In the data rows, the value 128 means zero.
Some points, one per row:
[ 89 145  87 151  99 138 157 101 131 132 215 153  59 125  85 110 128 118
 109 126 146 138 151 194]
[116  95 117 136  89 125 148 119 139 132 174 121  30 113  97  76 118  94
 129 120 198 163 101 143]
[130 147 146 176 108 128 144 131 191  96 213 140  53 105 123 148  88 149
 120 128  98 122 113 169]
[148 106  82 179 151 112 114 155 156 174 139 151 118 155 119 178 135 101
 135  57 192 126  86 166]
[152 185 176 190  97 164  77 131 130  90 144 128  62 151  97  95  84 137
  96 130 138 131 143 154]
[153 148 147 186 107 161 114 100  98 124 179 125  41 160  95  80 124 120
  67 129 125 148 151 127]
[110 129 104 171 106 101 130 124 145 160 221 126  89 129 133 146  79  93
 120 108 148 132 137 211]
[113  62 100 108 131  92 159 160 160 125 126 169 131  85 107 129 155 131
 186  93 178 109  73 175]
[111 112 127 213 171 130  66 114 105 130  96 128  97 147 172  85 115 118
  96  88 173 139  95 159]
[130 116 127 192  86 117 137 167 179  89 195 110  47 127 124 121 103 120
 114 104 129 139 140 179]
[174 114  95 129 161 102 144 135 115 185 170 208 107 159 138 144 157 107
 108  70 133  82 106 157]
[150  66 124 121 120 133 100 125 134 157 137 135 114  93 112  96  94  94
 186 117 215 137  72 172]
[190 111 153 152 136 133  75 110 127 120 151 155  93 194  99  97 142 137
  86 170  99  98 191 153]
[111  92 131 162 133 143 127 131 141  57 145 192  92 150 110 125 163 132
 116 104 178 119  63 191]
[127  79 107 155 173 118 115 134 157 116  99 115 109 132 139 155 109 113
 165  52 180 136  56 180]
[186 117 158 138 133 148 107 111 119  87 188 130  59 169  79 118 133 153
  84 161  87 112 165 151]
[ 97  71 118 133 143  90 132 138 142 125 137 204 112 137 132 149 128  98
 205  77 138 100  98 185]
[123 136 141 205 124 165  98  86 134 153 100 132  71 143 107  70 103 122
 151  73 136 161 121 183]
[132 134 181 151 104 120 152 156 107  99 191 173  75 152 137 107 128 121
 155 107 144 115  96 219]
[160  84 150 173 156 115 115 136 129 121 144 142  81  97  91 117  45 117
 162 139 172 167  66 135]
[169 144 151 175 143 117 148 107 120 112 201  98  58 149 138 112 118 148
 104 114 106  87 153 200]
[142 132 137 188  83 162  97 103 120 136 138 139  90 153  73  59  78  87
 118 149 176 167 122 135]
[154 118 143 161 138 120  85 128 120 134 161 152  97 104  81 135  45 126
 150 183 189 165  85 149]
[200 104 150 167 114 129 107  83 130 109 179 110  51 132  79  96 148 120
  86 138  87 126 141 144]
[134  84 117 171  93 120  84  95 122 144 123 158 110 111  78  74  66  99
 167 136 186 139 101 167]
[164  84 136 162 172 146 145 107  93 104 198 202  83 161 112 119 131 104
  87 145 137 123 113 167]
[103 133 118 140 124 121 169 153 151 103 168 183  49 121 146 150  78 104
 143  95 129 122  55 168]
[144 143 130 143 164 159 132 132 127  73 180 236 115 166 116 154 134 149
 102 143 141  87 129 165]
[151 133 148 223 137 111  99 153 177  77 171 126  92 127 139 175  89 125
 111 115 140 146 102 173]
[156 131 181 166 139 161 116 123 124  80 184 138  41 169  99 112  82 146
  86 139 110 141 142 140]
[124  57 108 137 140  73  93 131 111 163 127 129 113 104 139 131 119  97
 193  83 173 137  82 188]
[153 136 141 144 167 182 137 113  91  56 187 193 107 171 131 118 125 140
 104 151 131  91 123 178]
[198 134 143 151 147 125 136 125 113 111 174  94  86 158 135 157 107 154
 176  66  98  80 103 183]
[ 87 108 109 186 136 132  69 117 173 190 101 111 149 122 147 110 132 113
 167  96 157 151  88 193]
[138  52 125 155 139 107 117 136 156 161 118 164 137  95 137 130  69 114
 201 126 133 151  78 188]
[126 109 124 176 100 120  92 114 139 135 168 160  95  99  69  86  54  96
 126 182 163 166 120 150]
[144  76 110 163 158 121 113  95 106 152 100 155 122 174 115  80 133 110
 156  70 172 126  61 180]
[153 144 149 153 111 154 117 111 133  78 209 139  57 165 112 115 111 142
  74 172 101 124 163 159]
[211 112 189 148 151 147  81 129 125  78 161 124  78 164  97 129 127 165
 109 158  92 121 153 125]
[172 105 164 208 164 138  93 130 140  82 113 143  93 137 158 146 132 128
 108  78 134 139  58 165]
[183 126 137 157  97 135 123 102 160 111 206 148  60 129  79 128 148 124
 100 151  83 134 165 171]
[138 131 133 148 130 151 114 104 148 133 201 146  56 183 124 112 159 136
  83 145 103  76 122 194]
[194  84 131 173 127 126 111  96 175 108 180 121  61 135  94 142 152 130
  98 127  69 124 143 166]
[130  91 150 160 132 123 113 140 147 123  94 118  85 122 147 108 138 105
 197  77 184 146  59 188]
[144 140 138 146 165 140 113 163 139  88 153 157 106 195 181  99 117 122
 110 106 121  70  72 194]
[149  94 100 176  95 117 158  95 164 139 188 176  71 150  91 156 136 108
 121  78 111  93 133 170]
[132  86  78 153 143 129 111 121 156 180  97 133 137 124 138 139 119 101
 193  64 163 147  70 186]
[123 167 160 176 143 111 140 140 144 114 216 148  85 145 139 174  62 145
 120 121 114 100 148 180]
[219  88 129 159 136 124  83 122 165 108 156 123  71 155 121 151 154 166
 121  86 100  98  86 130]
[168 110  95 171  78 117 133 125 162 151 185 179  36 144 114 145 142 110
 107 107 142 109 124 164]
[176 127 172 169 135 157 119 126 105 123 172 166  83 209 139  97 135 147
  71 161 106 102 112 157]
[122  76 132 160 134 110 115 136 153  73 184 182  72  93  97 144  78 119
 154 147 160 151  98 168]
[106  82 107 163 139  97  90 113 157 173  96 138 125 108 173 130 125 108
 193  84 157 148  77 189]
[137  94  92 147  84 132 115  66 113 127 135 115  89 123  80  69  91  93
 148  97 191 144  87 158]
[171 148 166 207 154 131  90 166 166 129 153 199  94 157 135 178 129 157
  97 139 133 136 118 112]
[162 154 185 173 114 151  85 134 143  97 176 124  62 168 121 114  75 146
  92 161 105 153 166 130]
[171 118  92 170 113  80  81 147 137 203 140 164 111 141  88 134 124  99
 127  66 167 130 110 167]
[192 117 168 128 123 158  91 126 146 109 196  81  87 172 124  94 121 159
 102 134  89 107 104 182]
[173 159 180 139 119 155 108 153 144  66 194 118  66 142  99 107 130 156
 113 157 103 110 141 182]
[152  57 106 197 132 107 100  97 125 133 125 154 126 103 116 105  60 113
 161 129 173 140  73 163]
[166 119 115 160 164 143 124 156 125 111 171 203 140 194 138 130 160 127
 105 120 108  61  93 176]
[160 142 141 152 110 176 114  85  91 113 182 145  56 176  99  87 112 122
  63 144 131 119 157 148]
[145 118 107 178 112 136 123 140 160  97 190 120  48 137 147 140  86 133
 138  67 148 133 132 196]
[130 153 140 168 129 123 112 149 163 102 178 171  54 146 172 108  95 135
  88 117 106  97  71 177]
[154 149 156 189 147 135 117 160 168  97 190 183  83 158  92 175 107 133
  91 129 125 115 142 175]
Here are 24 more points, each followed by its number:
[135  97 122 190 109 128  78  93 102 104 130 189  97 129 102 105  68 100
 146 166 179 152 119 172] 0
[158  85 160 166 122 133  97 131 145  93 163  98  43 182 112 123 119 169
 142 105 104 124 150 187] 1
[139 147 108 177 143 125 124 169 112  90 164 105  95 176 165 117 120 158
 125  93 178  73  83 192] 2
[145 123 158 229 137 129  83 118 112 139 167 169  81 128 144  91  70 111
  97 143 143 163 120 136] 3
[136  52 107 132 108  99 115 122 143 152 115 140 129  86 109 110  93 115
 202 112 194 126  81 179] 4
[147 108  94 193 131 146  88  88 104 139 101 205 131 150  80  96 120 117
  97 150 176 108 131 177] 5
[120 118 106 210  99 125  95 108 139 166 181 151  92 119 119  85  65  96
 111 147 161 167 142 159] 6
[110 100  79 180 102 112 106 121 187 188 130 119 133 114 139 125  97  94
 174  85 166 136  85 180] 7
[158  83  94 126 150  77 118 148 127 153 136 210 133 144 131 154 118 101
 161  74 171  84 118 179] 8
[111  74 112 201 115 121  91 121 159 126  87 133 103 108 127  94  70 112
 173 105 191 151 121 167] 9
[157 157 131 203 125 174 117 103 118 111 155 162  81 164  81  96  97 126
  55 158 135 133 142 157] 10
[145 117 103 154 135 131 126 142 127 111 174 179  62 177 171  94 126 117
  97 103 121  68  79 182] 11
[153 143 143 145 187 148 122 171 121 107 175 154 126 176 182 127 123 163
 104 124 107  54  98 184] 12
[164 129 143 131 139 124 160 129 121 101 189 206  55 157  82 170 122 122
 120 109 165 120 171 147] 13
[164 140 160 137 119 119 118 132 173 106 159  40  52 137 126 129 118 159
 126  89 176 109  83 148] 14
[117  83  68 131 148  88 125 146 139 146 134 159 130 130 113 170 122 101
 180  71 178 103  80 188] 15
[139  62 124 116 141  83 112 145 130 108 161 172 134 103  88 156  84 117
 176 152 172 123  82 197] 16
[168 107  83 176 138 123 107 133 151 140 169 178  49 173 144 120 136 123
  82 100 164  95 104 164] 17
[131  97 181 173 105 139 115 130 162  83 153 107  33 141 114 116 120 131
 130  74 113 140 101 181] 18
[150 157 158 164  90 185 122 108  95 139 158 153  69 184 125  74 108 105
  89 154 158 126 177 139] 19
[118  96  99 141 167 148 109 154 120 180 140 170 131 183 155 157 156 108
 129  74 159 118  78 202] 20
[148  78 121 208 131 117  88 104  96 147 131 154  60 139 141  93  96  89
 113  68 147 146 119 148] 21
[112 140 130 195 119 140 153 142 165 105 198 173  48 125 137 154 103 144
  86 133 102 101  95 148] 22
[110 132 118 169 121 150 138 163 122 111 168 140  95 145 197 116 108 157
  96 119 203  90 103 199] 23
Which two of these numbered points are nearest to each point below, looking only along the 4 directions in which the first points spread most? Their numbers follow each, nearest first.
[139 101 163 190  97 136  94 124 131 116 133 140  87  86  77  95  58 113
 186 151 161 146  97 147] > 0 6
[146 165 161 190 107 165 107 104 113 116 176 149  59 154 104 103  74 124
  69 152 123 144 160 123] > 10 19
[122 139 142 171 102 146 103 109 121 136 192 162  68 128  91 110  49 107
  99 182 148 159 145 151] > 6 3
[137  79 100 129 121 122 132 107 145  80 169 175 106 101  89 144  93 105
 164 153 181 141  73 196] > 16 7
[137 127 133 185 111 113 139 132 176  91 194 151  38 130 143 147  89 123
  99 117  94 138 135 178] > 22 18
[132  84  89 178 121 134 152 137 154 138 126 182  91 139 106 163 176 124
 113  66 138  92  59 164] > 8 20
[131 115 100 156 110  87 124 184 149 151 219 170  82  86 110 129  98 127
 127 103 167 144 109 167] > 16 23
[ 88 144 149 178 118 167 121 170 188 116 174 121  81 121 142 134 119 152
 132  91 145 114  56 184] > 23 14
[192 163 162 201 114 104  70 168 162 110 144  88  89 153 135 149  99 144
  98 115 125 138  94 148] > 14 18
[157 144 160 199 120 133  81 106 103 148 138 127  94 132 123  51  81 100
 156 100 148 158  89 170] > 0 21
[179  80  94 154 181 153 107 113 127 135 143 177 107 175 156 128 176 124
  95  85 162 134  70 155] > 20 17
[141 107  94 160 111  74 112 114 142 183 151 199  68 159  98 140 127  81
 125  87 132 122 146 176] > 17 8
[159  84 104 171 112 160 104  81  79 143 119 189 118 169  99  77 134  99
 110 125 196 110 133 145] > 5 21
[151 120 144 170 138 179 140 132 124  86 188 145  56 131 152 126 113 128
 138  77 184 114  96 185] > 23 18
[190 182 174 154 153 169 131 131 109  71 180 156  58 143  96 138 105 164
 112 133 129 127 138 137] > 1 10
[137 143 149 213 116 151 105  95 140 138 147 107  40 150 135  89  82 128
  86  97 123 166 116 131] > 3 10
[117  81  71 150 161 144 122 141 127 177 125 174 143 154 135 156 142  99
 161  80 150 127  73 202] > 8 20
[143 112  94 153 111 123  99 148 116 184 173 210  90 180 142 131 147  87
 124 114 143 104 129 192] > 17 11
[156 123 114 175 111 122 122 110 162 122 223 158  78 160 133 102 117 118
  90 121  95 115 160 194] > 13 22
[168 149 164 147 138 139 149 130 151  74 209 163  75 149 133 163  88 170
 125 126  95  91 118 166] > 22 1
[113  55 135 170 130  81 118 117 145 124 120 128  80 125 156  78  86  99
 140 117 196 154  71 146] > 9 4
[141 126 169 169 121 173  87 209 172 113 152  98  90 132 138 139 111 136
 155 100  99 109  86 186] > 14 2
[101 101 106 124  99  84 100 138 164 124 161 159 127 108  74 125 102  91
 171 146 165 116 110 224] > 16 7
[117 130 148 135  69 117 100 133 150 127 146 120  77  97  97 103  92  96
 187 147 177 155  99 208] > 6 0
[127 129 172 195 165 141  96 167 163  74 170 143  68 145 109 150  94 135
 112 106 145 135 106 185] > 14 18
[110  81  91 135 129  68 122 162 165 129 140 175 137 116 121 146 120 103
 180  83 176  94  85 188] > 15 8
[157 128 150 182 137 154 108  84 113 121 202 143  61 155 118  98 103 119
  55 153 105 134 150 142] > 10 19
[124  77 155 170 113 123 103 115 116 126 124 153  83  92 106  80  84  86
 203 143 168 149  95 170] > 9 0
[107 103 139 199 104 127  66 108 158 147  84 140 104 177 138 105 133 121
 135  85 203 122 113 167] > 21 5
[150 150 179 175 101 166  75 124 127  98 183 116  50 153 117 104  82 135
  91 146 127 156 151 129] > 10 3
[142 147 105 174 139 118 136 134 111 146 196 172  99 168 161 183  75  82
 126  74 120 110 128 173] > 23 11
[123 112  85 168 100 131 147 111 166 159 210 170  49 160 127 108 109 113
  78 120 117 131 119 151] > 13 17
[151 131 118 202  94 103 104 147 156 108 189 106  50 107 115 137 112 118
  91  86 147 149 107 171] > 18 14
[114 139  94 168  84 178 122  92 146 164 147 113  90 168 104  70 101 104
 142 103 189 176 139 162] > 6 0
[207 155 168 164 175 136 104 165 111  81 167 116 116 169 159 143 104 145
 143 112 106 101 120 188] > 12 2
[153 159 141 197 114 165 103  91 108 129 169 179  67 155 108 118  92 125
  69 162 124 157 159 121] > 10 19
[121  58  80 161 145 101 102 146 149 149 138 120 131 104 106 138  92 112
 184  85 181 150  92 190] > 7 4
[132 167 141 182 124 109 125 176 121 113 204 149  86 140 147 140  69 151
  97 117 128 102 135 202] > 22 18
[143 151 132 188 102 158 117  87 114 140 185 138  57 147 111  81  86 111
  66 144 122 156 159 138] > 19 10
[140  72  99 111 144  70 151 167 150 134 128 166 143  93 127 154 123 121
 192  90 164 110  69 177] > 15 8
